One turn moves each row of this set onto another row. After a few examples, where does it send each row asked below?
Z_662: -1.401,0.353,-4.735,-1.109,5.184,3.800,2.294,0.250,2.834,1.273,1.941,-2.593,-1.070
Z_408: -0.177,-0.947,5.698,2.641,-1.056,-0.923,2.154,-2.942,-4.356,-0.573,-1.718,-3.936,-0.722
Z_36: -0.409,-1.472,5.332,2.688,-1.637,-0.892,2.093,-2.921,-4.388,-0.138,-2.393,-3.847,-1.310
Z_633: 0.048,-1.189,5.565,3.012,-1.711,-0.759,0.997,-1.939,-3.762,0.594,-1.560,-4.710,-0.663
Z_368: 1.197,-2.789,-1.007,-1.813,-1.710,-2.135,-0.046,1.551,2.968,-0.780,0.408,0.528,3.931
Z_95: -0.842,-1.447,-5.400,0.454,-1.750,1.789,-1.224,-0.935,-3.622,2.010,-4.821,-0.796,0.244
Z_918: 0.069,-1.103,5.571,2.496,-1.810,-1.201,1.556,-2.672,-4.065,-0.225,-2.007,-3.662,-0.674
Z_688: 0.014,-0.145,-1.369,1.964,2.717,3.104,-1.658,4.001,0.774,-2.752,2.959,3.373,0.616
Z_701: 3.076,-2.931,-0.209,2.298,0.819,-3.764,0.199,1.719,2.569,-2.517,-0.429,3.329,0.334
Z_523: -0.314,-0.908,5.673,3.142,-0.827,-0.308,2.008,-2.212,-4.075,0.059,-1.153,-5.077,-0.772
Z_884: -1.370,-3.266,-0.803,-1.572,3.985,1.508,5.745,-0.379,1.191,-4.220,1.518,-1.203,1.826
Z_232: 0.253,0.974,-4.493,-1.153,2.440,1.661,-1.020,1.524,3.834,2.681,1.955,-1.525,0.995
Z_955: -0.568,-1.437,5.353,3.065,-1.562,-0.175,1.790,-2.342,-3.956,0.527,-1.916,-5.071,-1.525
Z_324: 0.849,-0.205,-0.688,-0.909,2.632,5.066,1.649,-0.684,-2.830,-0.193,-5.546,-0.880,-6.776
Z_372: 0.728,1.950,-2.794,0.541,1.721,0.381,-1.094,-0.102,-3.486,-0.383,-0.389,-0.520,5.503
Z_508: -1.204,-2.478,-0.247,3.651,5.950,4.780,1.760,-1.599,3.671,1.119,2.065,-2.771,-0.576
Z_763: 3.026,3.674,2.300,-1.017,5.970,3.116,1.255,0.510,-2.518,-2.429,-0.412,-0.394,-0.235
Z_278: 2.269,2.991,-1.083,-1.401,3.028,2.300,-0.272,-0.208,4.907,-2.595,-0.352,2.219,-2.700
Z_805: 0.889,-3.646,-0.357,2.451,4.931,-0.781,4.670,0.113,1.134,-5.001,0.161,1.976,-1.765
Z_502: -1.872,-6.625,-3.481,-1.647,-1.839,1.215,3.319,-0.486,1.691,-0.522,-3.518,-0.855,-2.585
Z_865: 0.819,-5.919,-2.155,2.426,0.237,-1.240,2.281,0.260,1.687,-2.017,-3.501,2.391,-4.735
Z_545: 4.325,2.058,0.671,-1.278,-0.698,0.806,-3.691,1.680,-1.055,1.564,-4.029,0.826,-1.520
Z_677: -2.332,-0.483,-4.231,0.654,4.249,3.868,3.433,-2.140,-4.925,-1.449,-2.033,-1.932,0.696
Z_944: 1.152,-1.520,0.057,3.384,2.449,1.957,-2.560,0.186,4.936,3.142,2.174,-1.384,1.838
Z_841: -1.205,-1.061,-5.881,-1.066,1.480,3.188,0.175,0.564,3.315,3.565,-0.560,-2.046,-2.619
Z_840: 0.131,-1.984,5.332,2.127,-1.791,0.773,1.758,-2.877,-5.073,0.708,-2.256,-3.457,-1.673
Z_97: 0.340,-1.096,5.984,1.968,-0.510,0.569,2.307,-2.817,-5.247,-0.111,-0.889,-3.466,-0.378
Z_154: -2.479,-2.555,-2.792,2.090,3.554,5.760,1.198,2.306,-0.118,-3.220,0.709,2.337,-3.692
Z_443: 1.970,1.693,-2.106,-1.411,1.018,2.478,-1.015,-0.207,5.119,-1.271,-2.365,2.187,-4.523
Z_972: 0.864,-1.115,5.690,2.028,-2.145,-0.124,0.731,-2.361,-4.820,0.771,-1.410,-3.084,-0.225
Z_902: -1.014,-4.534,-1.903,3.532,1.238,4.042,-1.025,-1.162,4.351,4.005,-1.300,-2.167,-2.908
Z_930: -0.689,-2.648,-3.410,1.924,-0.914,3.586,-2.912,3.688,1.082,-0.556,-0.741,3.364,-3.053
Z_541: 1.002,1.650,-2.081,-1.264,3.283,3.640,1.224,-0.909,4.400,-2.648,-1.719,1.710,-5.120

Z_372 -> Z_95
Z_884 -> Z_368
Now find these:
Z_918 -> Z_36
Z_232 -> Z_841
Z_154 -> Z_688
Z_972 -> Z_840
Z_805 -> Z_701
Z_633 -> Z_955
Z_541 -> Z_278
Z_763 -> Z_545
Z_902 -> Z_508

